The rows below fall into families. The same turns and mirrors carry the whole set onto itself and the rows of a family onto each other. For each named row, which other rows are in its family? Write them in the order they are listed.
These 32 rows form 4 families of 8 rows each.
kogir: +0.00  -1.68  +0.97  -0.28  -1.75  -0.81  +0.25  -0.61  +1.09  -0.59  -0.51  -0.22  +0.85
dufu: +1.10  -3.35  +2.48  +0.89  -1.17  +0.13  -2.66  -0.02  +1.61  -0.03  +1.11  -1.00  +0.78
Sozu: -0.97  -2.06  +2.87  -0.03  -0.06  +0.44  -1.42  +0.10  +1.06  +1.50  -0.94  -0.12  +2.98
lus: -2.47  -0.82  +1.88  +1.14  +1.29  -1.47  +0.07  -1.01  +0.16  +1.12  -0.44  -0.73  +0.43
fafaz: -1.56  -1.45  +2.58  +0.01  +0.00  +0.53  -1.28  +0.18  +1.02  +1.61  -0.68  -0.25  +2.90
Dip: -1.07  -2.46  +2.76  +0.16  -0.16  +0.60  -1.34  -0.66  +1.13  +1.92  -0.78  -0.41  +3.02
nikov: -0.17  -1.99  +1.14  -0.32  -1.94  -0.73  -0.12  -1.05  +0.32  -0.47  -0.97  -0.26  +0.23
mag: -0.31  -1.87  +1.68  +1.71  -0.13  -2.28  -1.27  -1.09  +0.77  -0.67  +1.44  -1.82  -1.18
bon: +0.67  -2.76  +2.68  +0.90  -1.48  -0.42  -2.86  +0.53  +1.64  -0.42  +0.97  -0.43  +1.06
tep: -0.90  -3.28  +0.30  +1.39  +1.18  -0.77  -1.93  -0.31  +0.48  -0.16  +0.19  +1.05  +1.09
tozu: +1.38  -3.15  +2.53  +1.35  -1.48  +0.26  -2.29  -0.19  +1.16  -0.18  +1.18  -0.60  +1.35
biti: -0.29  -1.96  +0.65  -0.19  -1.78  -1.26  -0.47  -0.51  +0.58  -0.55  -1.04  +0.12  +0.59
Mok: -2.11  -0.83  +1.36  +1.51  +0.98  -1.11  +0.63  -1.45  -0.08  +1.20  -0.13  -1.13  +1.12
Roz: -0.68  -2.26  +3.70  +2.99  +1.36  -1.04  -2.10  -0.41  +1.19  +1.54  +1.55  -0.84  +1.13
lupo: -0.95  -1.95  +3.51  +2.70  +1.16  -0.18  -1.86  -0.68  +0.84  +1.16  +1.86  -1.69  +1.49
Rego: -2.03  -0.36  +1.87  +1.95  +1.06  -1.65  +0.73  -1.10  +0.08  +0.71  -0.23  -0.72  +0.75
pinal: -0.19  -0.89  +3.91  +1.23  -1.78  -0.62  -0.91  -0.60  +0.25  +1.39  +0.36  -2.28  +0.65
niru: -0.03  -1.63  +1.56  +2.31  -0.25  -1.90  -1.12  -0.37  +0.09  -0.98  +1.37  -0.98  -1.23
dele: -0.06  -0.39  +3.40  +1.21  -2.14  -0.83  -0.84  -0.77  -0.23  +0.94  +0.11  -2.07  +1.09
lil: +0.62  -3.28  +2.27  +0.71  -1.65  +0.02  -3.00  -0.11  +1.33  +0.30  +0.98  -0.85  +1.46
Keze: +0.35  -2.39  +1.69  +2.52  -0.38  -2.10  -0.96  -1.26  +0.36  -0.63  +1.59  -1.27  -0.83
pup: -2.18  -0.62  +2.10  +1.38  +1.03  -1.49  +0.52  -1.04  -0.39  +1.07  -0.31  -0.29  +0.82
tido: -0.18  -0.66  +3.91  +1.01  -1.53  -0.70  -0.40  -0.93  +0.76  +0.88  +0.45  -2.50  +0.60
nuvu: -1.28  -2.99  +0.34  +0.89  +1.39  -0.27  -1.62  +0.10  +0.80  -0.76  +0.94  +0.49  +1.02
femez: -0.46  -1.78  +0.71  -0.59  -1.75  -0.40  -0.20  -0.64  +0.17  -0.39  -0.66  -0.43  +0.48
mopas: -1.21  -2.17  +2.98  +2.79  +1.29  -0.80  -2.73  -0.37  +0.37  +1.49  +1.30  -1.36  +1.35
fuz: -0.99  -1.96  +2.63  +0.71  -0.42  +0.64  -1.22  -0.10  +0.84  +1.44  -0.54  +0.30  +3.34
Duro: -0.93  -3.12  +0.63  +1.14  +1.62  -0.56  -1.34  -0.74  +1.07  -0.50  +0.32  +1.02  +0.78
Vapi: -0.15  -1.78  +1.69  +2.33  -0.23  -1.65  -0.86  -1.13  +0.08  -0.48  +1.78  -1.10  -1.30
mide: -0.84  -1.82  +3.45  +2.57  +1.55  -0.39  -2.22  -0.12  +0.83  +1.41  +1.55  -0.99  +1.41
Zezom: -1.42  -3.41  +0.77  +1.15  +1.65  -0.86  -1.57  -0.23  +1.61  -0.43  +0.75  +0.51  +1.10
vovuz: -0.19  -0.90  +3.75  +1.46  -1.83  -1.28  -1.02  -1.30  +0.88  +1.54  -0.04  -2.23  +1.15

The rest of the family of Zezom: fafaz, biti, lupo, Rego, dele, lil, Keze
The rest of the family of vovuz: kogir, mag, bon, Mok, nuvu, mopas, fuz
The rest of the family of femez: lus, Dip, tep, tozu, Roz, niru, tido

